In the data rows, 128 means zero.
Here are some numbered points:
[138 151 130 142 135 118 164 110 112 127 117 131] 0
[107  79 125 130 104 170  47 183 175  69 130 128] 1
[139 110 130 176 111 136 127 108 122 195 164 105] 2
[121 162 132 154  92 153 119 119 139 131 223 147] 3
[ 61 184 132  44 151 110 130 158 122   0  92 167] 4
[168 171 122 178 111 137 192  82 109 181 170 128] 5
[118  74 128 101 145 124  87 163 136 125  91 121] 6
[183 170 146 182 115 142 210  61  96 204 166 135] 7
[109 119 127 118 144 111 117 128 118 109 137 131] 8
[100 234 122  91 153  85 205  98  90  46 108 162] 9
[ 71  75 112  53 179 107  56 177 146   0  74 119] 10
[135 198 127 131 138 111 206  85 104  90 136 140] 11
[152 135 129 172  92 167 126 119 152 152 165 132] 12
[130 125 129 122 101 158 107 158 155 130 141 146] 13
[184  23 116 172 116 133  83 125 130 255 125  75] 14
[138  82 136 171  86 173  79 131 147 199 191 119] 15
[145 127 135 124 148 114 153 114 120 125  83 122] 16
[143 104 126 156 129 128 105 105 129 139 160 102] 17
[169 139 138 139 121 121 179 109  98 189  95 131] 18
[137  96 125 148 104 150 102 146 140 172 143 128] 19
[113  77 131  96 144 140  68 176 162  88  96 127] 20
[127 182 139 131 144 107 194  97 115  64 134 142] 21
[118 195 115 127 139 109 186 102 101 118 145 142] 22
[138  62 120 135 107 160  59 166 162 141 136 102] 23
[161 147 115 200 108 138 168  79 113 217 189  98] 24
[130  97 122 131 139  98 126 116  93 205 115 107] 25
[115 134 115 127 134 112 122 128 125 123 148 121] 26
[111 176 132  44 215  43 191 103  74  28  30 151] 27
[190 114 151 196  64 187 143 110 141 255 199 136] 28
[157  89 137 137 102 179  83 170 183 126 112 138] 29
[129  81 130 117  99 170  73 174 167 156 122 134] 30
[ 48  76 138  55 160 143   6 218 191   0  45 135] 31
[124 110 127 128 132 131 115 134 119 154 120 106] 32
[143  97 122 172 112 135 115 120 119 210 156 100] 33
[145 156 149 163  90 162 166 116 139 187 172 158] 34
[117 172 119 119 159  88 170  97 102  86 126 122] 35
[143  69 120 103 145 126  91 170 150 116  57 117] 36
[116  79 128 109 141 116 103 144 126 133 110 118] 37
[125 122 124 138 114 142 110 141 148 130 122 116] 38
[149 160 138 146 148 103 179  91  87 158 123 127] 39
[107 162 140 128 142 132 139 131 156   5 144 144] 40
[147 130 137 192 106 146 128  98 136 130 199 113] 41
[175  80 138 168  90 186 102 138 180 168 127 126] 42
[108 190 134 109 135 123 170 114 130  61 128 156] 43
[137 164 131 129 165 111 169 105 123  52 111 127] 44
[172 167 145 196  86 165 184  83 133 167 197 143] 45
[128 138 132 124 140 126 124 118 128  83 141 129] 46
[133  55 110 117  87 164  65 186 166 216 150 119] 47
[151 192 120 162 130 120 200  81 102 144 154 125] 48
[ 73 108 126  35 190  86  92 178 129  25   0 129] 49
[148 102 133 163  96 161 111 120 132 214 198 124] 50
[ 96 113 126  65 172 103 122 172 130  52  45 138] 51
[ 62 103 115  48 209  67  86 162 121   0   5 119] 52
[152 135 133 145 113 132 156 114 119 191 161 140] 53
[107 146 130 163  90 153 110 125 143 147 205 124] 54
[ 98 164 136  98 135 132 128 136 136  31 123 147] 55
[136 161 142 119 158  93 194  72  94 110 161 143] 56
[107 137 122 105 139 138 107 147 154  31 133 148] 57
[121   9 127 130 152 143  11 177 156 133 122  79] 58
[116 127 131 102 122 154 106 169 165  60  92 155] 59
[185 140 141 174 105 151 164  95 133 201 157 130] 60
[133 225 131 118 148 105 230  77  96  66 127 147] 61
[110 158 123 142 131 118 135 106 108 107 133 129] 62
[126 128 124 108 142 108 135 125 115 127 118 120] 63
[176 145 134 201  79 146 173  85 106 255 194 127] 64
[104  75 116  99 137 135  58 174 157  71  93 111] 65
[127 104 113 111 160  97 107 139 109 133 108 104] 66
[134 206 130  87 162  65 233 106  73 142  60 143] 67
[151  94 138 213  62 171  86 118 144 230 228 115] 68
[ 77 186 120  87 164  79 155 107 103  16 177 143] 69
[ 98 142 129  75 142 119 121 176 136  77  68 157] 70
[188 168 135 192 114 139 194  66 104 189 173 118] 71
[157 173 118 170 138  81 206  55  67 216 152  95] 72
[103  45 139 105 121 151  31 188 168  95  86 125] 73
[ 78 152 132  81 143 117 105 144 141   0 130 141] 74
[ 89  93 123  90 123 149  67 179 161  49 124 142] 75
[124  38 123 168  94 181  18 168 170 156 167 101] 76
[110 103 116 167  84 156  64 142 142 170 177 103] 77
[126 121 129 124  98 138 100 152 137 161 123 135] 78
[170  32 119 189  87 166  62 142 158 255 161  91] 79
[116 122 118 136 138 118 112 139 132 121 127 114] 80
[111  18 115 101 150 123  32 191 163 124  64  94] 81
[119  87 117 111 114 150  80 170 150 156 122 128] 82
[ 83  66 116  76 133 128  48 195 152 152 100 130] 83
[179 177 137 192 115 110 234  42  84 210 163 121] 84
[195 163 135 255  59 173 171  68 128 255 253 117] 85
[123 131 119  93 117 126 142 160 113 200  88 146] 86
[103 218 136 114 141  88 197 101 102  72 117 145] 87
[166 167 148 162 123 138 199  79 106 172 138 142] 88
[109  88 107  77 147 102  99 179 117 128  26 122] 89
[120 136 123 129 139 114 132 117 104 140 118 127] 90
[118 141 133 135  96 157 110 147 152  91 136 147] 91
[113  56 129 107 132 147  47 174 173  86 112 120] 92
[111 131 126 134 115 142 108 140 150 113 128 123] 93
[114 172 131  94 124 131 157 132 136  76 107 156] 94
[111 104 135 105 138 131  90 155 140  73 105 135] 95
[110 114 129 104 113 152  91 161 156 114 146 146] 96
[100 131 125  73 147 106 117 183 123 113  55 149] 97
[131 192 136 100 147  99 200 113 101 103  93 150] 98
[137 161 136 132 118 126 169 116 117 150 152 151] 99
[105 177 136 123 152 112 163 100 117  32 116 135] 100
[150 116 135 153  89 176 104 155 168 157 142 144] 101
[112 124 128 124 145 115 121 131 131  77 139 122] 102
[100  81 108  74 158 103  70 172 131 104  79 117] 103
[152 140 128 143 141 100 166  93  94 167 132 117] 104
[125 178 130 107 132 140 176 127 149  62 124 167] 105
[159 180 127 170 103 114 215  67  95 199 169 139] 106
[118 182 148  94 157 126 162 131 137   0 100 157] 107
[ 85 106 130  58 148 132  77 188 154  33  69 146] 108
[102 114 113  89 160  89 118 136 105 116  91 109] 109
[115  51 117 117 140 119  57 166 139 138  72 105] 110
[177 153 130 204  82 154 174  87 129 242 174 115] 111
[ 90 102 119  82 163 115  87 154 134  38 112 125] 112
[139 118 117 112 136 111 138 129 109 203 111 118] 113
[103  81 115  88 173  91  92 158 113 107  51 109] 114
[139 165 127 126 103 129 170 118 117 180 150 151] 115
[146 166 134 134 123 127 171 104 116 127 143 138] 116
[124  32 117  82 161 115  46 173 148 114  82  98] 117
[107 170 138 116 143 121 154 114 132  53 112 145] 118
[118 103 126 125 108 147  90 153 139 173 136 126] 119
[ 99 176 115 103 103 139 150 145 135 115 159 156] 120
[154 148 133 179  96 150 152  99 137 172 171 133] 121
[ 53 186 112  51 193  59 148 135  95   0  76 133] 122
[108 166 138  93 134 140 141 145 152  25 116 165] 123
[138 155 136 118 155 108 176 103 115  94  81 135] 124
[127 164 120 117 107 118 168 136 115 163 113 154] 125
[ 91 164 135  77 179  91 146 138 126   0  95 144] 126
[111  99 115 109 145 121  99 142 133  96 107 114] 127
[152  93 120 176 111 136 112 123 130 217 117 100] 128
[ 97 123 117 111 155 108 112 127 104  86 128 109] 129
[173 157 144 189  90 156 176  86 129 177 185 140] 130
[154 115 118 122 146  92 154 112  92 201  83 103] 131
[ 83  93 123  63 148 115  75 188 144  58  58 135] 132
[109 171 127 147 119 136 139 109 126  74 162 127] 133
[123  72 122 137 100 167  52 170 167 151 134 112] 134
[ 91 125 115  88 160  89 106 154 125  63 109 118] 135
[ 67 184 135  76 170  88 141 122 107  18 146 152] 136
[148 155 140 152  98 149 162 117 134 174 146 131] 137
[174  39 131 162 112 141  76 132 135 255 155  86] 138
[ 87  16 116 128 124 143   0 188 160 142 104  91] 139
[194 190 138 216 132 114 242  21  79 197 210 111] 140
[125 185 134 115 125 113 192 105  99 133 133 164] 141
[116 212 139 112 113 149 172 121 143  41 143 167] 142
[126 215 139 122 111 141 192 106 125  83 153 170] 143
[164 135 131 174 102 146 153 110 133 189 156 131] 144
[124 197 139 120 151 102 204  82  90  95 117 144] 145
[128  99 126 125 129 125 105 143 133 133 136 126] 146
[131  98 140 171  75 203  72 142 182 145 238 135] 147
[ 76  62 130  84 124 166  23 198 169  71  77 145] 148
Which point above is nearest to each new point, looking only along the 2 directions in which the numbered points spread most? Its number follows each.
[ 96 106 117  85 146 109  80 169 145  67 101 118] 114
[139 117 131 138 120 130 127 118 122 189 142 128] 54
[129 174 136 110 125 114 181 114 105 153 140 154] 116
[127 180 144 136 122 115 169  89 108 130 184 145] 39
[ 68  39  97  74 159  86  22 188 128 104  69  86] 148
[175 165 148 171  92 163 182  96 122 225 185 156] 24
[ 87  52 124  69 158 123  42 193 161  89  82 125] 148
[101 161 130 106 145 115 145 128 122  62  99 135] 40
[140 147 135 137 119 128 142 124 125 129 118 141] 90
[156 114 122 155 143 115 138 104 122 139 124 106] 131
[143  88 129 133 133 128 104 138 132 152 126 119] 78
[158 155 125 167 113 105 187  72  93 224 174 118] 45
[154 125 143 125 159 110 155  95 125  69  86 112] 94
[ 92 113 116  81 135 101 125 162 104 150  99 123] 66
[102 194 117 104 141 100 174 107 107  83 124 134] 142
[169 185 127 138 142 104 217  74  92 158 118 131] 48
[139 185 142 128 111 134 193 108 115 147 160 167] 39
[171 165 149 185  95 161 166  86 136 176 198 135] 130
[122 176 140 129 145 120 166  96 123  59 130 143] 35
[ 57  95 127  36 188  85  73 170 138   0  90 131] 49
[115 117 117  78 166  70 120 136  90 137  88 118] 129
[100 178 132  95 169  96 172 115 109  61 105 135] 100
[104  78 110 108 145 114  81 157 128 126  90  96] 6
[118  29 119  71 163 122  34 218 170  70  26 113] 148
[114 195 134 121 130 133 162 103 129  48 166 150] 35
[110 173 129 105 125 136 140 139 132  80 127 146] 94
[131 112 134  95 136 132 119 149 131 130 106 144] 66
[124  89 113 132 124 139  90 139 131 181 107 106] 119
[124 185 125 155 128 148 157 117 132  76 139 126] 133
[161 172 123 176 112 123 193  87 104 204 146 128] 5
[141 144 144 124 151 108 156 110 106 118 110 137] 133
[ 80  72 107  67 163  94  46 186 148  51 101 108] 132
[128 158 130 135 114 136 153 118 124 145 144 139] 125
[126  81 123  91 133 142  83 177 135 150  76 126] 6
[169 110 139 172  89 177 125 120 163 173 150 134] 33
[110 119 110  87 159  85 133 147 105 112  36 119] 57
[149 141 140 158 116 139 142 108 131 146 154 123] 3
[102 106 123 104 116 141  80 165 143 110 123 135] 6
[117 127 132 104 157 117 127 133 137  56  77 132] 57
[ 94 109 121  87 142 106 112 152 113 134  86 123] 127
[150  80 136 106 148 120 117 148 138 119  54 123] 127
[138 209 135 160  98 133 195  93 127 135 164 148] 48
[ 55 143 106   4 233   8 149 151  66  17   0 113] 122
[102 163 117  81 149  81 157 126  94 139 106 127] 124
[153 157 132 151 119 130 176 104 119 146 114 130] 99
[145  88 137 141 106 158  86 134 148 130 132 112] 119
[145 143 125 133 112 140 153 115 128 157 123 131] 131
[172  53 116 144 116 134 108 136 121 255 113 108] 15
[111  32 117 110 147 140  23 171 168  83 114 104] 73
[118 154 140 109 123 141 147 134 145  64 122 156] 94
[ 86 111 119  87 104 177  59 209 175  81 100 153] 65
[130 141 131 158  95 151 114 123 136 157 207 136] 12
[177 109 134 142 129 119 158 107 117 214  98 117] 41
[162 146 145 176  82 168 147 100 132 189 200 148] 60
[144 137 116 157 126 112 156 103 102 193 137 116] 137
[128 178 141 130 114 141 161 118 127 107 156 149] 0
[145  90 139 175  94 155  90 113 144 183 186 110] 128
[162 187 158 181  86 166 185  83 135 155 180 159] 5
[ 84 198 131 103 149 108 163 114 118   9 141 147] 69
[119 168 133 150 136  96 165  91  91 129 180 129] 39
[ 96  51 122  55 168  95  63 180 117 137  59 105] 65
[144  96 134 165  95 155 100 127 138 194 148 118] 128
[139 189 119 146 147  80 209  67  74 155 128 107] 48
[126 159 131 116 142 121 144 123 131  52 122 140] 94
[ 74 117 116  68 192  73 104 148 114  36  44 121] 51
[124  89 128 147  94 172  78 149 162 165 164 132] 77
[108 134 125  82 162 102 153 147 118  92  60 138] 55
[134 129 124 141 134 111 136 118 113 158 132 120] 131
[119 108 127 113 113 140 108 153 125 184 115 125] 78
[157 120 140 183  72 188 116 115 146 194 210 140] 50
[227 173 147 222  90 149 226  45 112 255 194 125] 85
[122 156 128 119 136 123 162 110 117 110 122 142] 133
[159 125 129 187  62 198 106 132 175 174 199 138] 50
[147 123 121 148 128 117 143 109 111 172 154 117] 3
[135 134 128 127 135 110 147 115 114 132 109 125] 90
[118  90 136  93 159 123  93 160 150  74  80 129] 114
[122  79 121  93 156 124  79 156 151  67  98 116] 89
[104  28 129  77 138 148  15 203 170  71  65 119] 148
[ 95  31 119  65 146 135  21 208 164  70  55 116] 148
[107 107 105 117 149 104  98 133 125 103 108 107] 127
[120  32 137 134 153 118  35 139 140 127 116 104] 110
[153 161 122 148 158  84 207  69  85 165 126 112] 48
[130  92 128 109 156 121  97 153 154  70 109 133] 95
[ 97 126 116  98 143 134  84 160 158  27 127 141] 112
[111 111 146 128 124 158  83 159 172  17 166 144] 95
[109 174 129 106 134 137 147 125 136  71 113 150] 94
[ 64  78 124  49 169 102  51 184 151   0  86 129] 10
[162 143 130 167  97 122 175  82 107 244 198 133] 24
[138  79 139 165  93 159  76 126 143 192 179 116] 147
[ 92 210 123  95 175  68 195  87  76  55 118 135] 9
[107 141 119  85 173  72 149 130  94 104  78 122] 40
[158 102 133 115 108 148 125 151 150 135  80 135] 146
[132 132 131 147 116 139 121 121 128 142 178 125] 113
[210 172 135 238  74 154 219  52 113 255 194 113] 85
[129 202 137 134 126 126 190  89 114  78 134 150] 143
[ 94  46 123 120 109 154  21 188 163 142 111 113] 58
